Families of rows that turns and mirrors carry onto each other, the same ones carrying the whole set onto itself: the rest of each named row's family, in list order:
5 families of 4 rows:
j790: [ -4  19 -13  67  44  -6   7 -12  -9 -28   4  34  -9   2]
j807: [  5 -27 -16  45  28   0   5   8  -6 -25  19   1 -13  35]
j320: [  3  27 -27  54  44  -1 -18 -12 -28 -22  -1  40  13  14]
j614: [ 12  15 -23  41  36 -15 -29 -28  -8  -3 -20  44   5  15]
j171: [  6  12 -33  38  38  14 -13   5 -27 -40  11  22  12  28]
j436: [ 19 -10 -38  33  32   3 -40   6 -15 -23   0  20  11  38]
j489: [ 35  -2 -40  28  20   7 -32   0  -1 -13  -1  11   1  25]
j712: [ 25  16 -27  33  24  -9 -16 -29 -13  13 -10  27   2  15]
j826: [  1 -27 -10  40  26  -4  -2  17  -1 -20  14   7 -17  36]
j105: [ -4 -10  -5  59  39 -17  17 -11 -15   5  11  27 -15  14]
j839: [ 13  -9 -29  24  28  -1 -42  13 -10 -18  -4  25   5  39]
j502: [ -1  -2  -1  53  33 -18  17 -26   1  -6  -1  25 -19  11]
j486: [ 14  -3 -11  61  26 -17  10 -19  -6  15   8  12 -15  12]
j988: [  6  13 -15  32  32 -18 -29 -19  -8   4 -20  45   0  19]
j719: [ 23 -21 -25  56  23  -1  -6  10   4 -11  16  -3 -17  22]
j310: [  0   4 -18  50  37  11  12   4  -9 -46  16  16 -10  17]
j457: [ 22  -3 -39  19  33   7 -35   4  -4 -27  -7  32   2  22]
j483: [ 10 -29 -24  54  37   0 -10  22  -1 -26  17  13 -15  24]
j59: [ -7  -4   4  48  30 -22  10 -15   1   2  -2  28 -22  16]
j667: [  8  15 -19  25  36 -10  -8 -29 -19   3 -12  45   2  13]

Same family as j59: j826, j839, j988
Same family as j105: j457, j483, j667
Same family as j320: j790, j171, j310

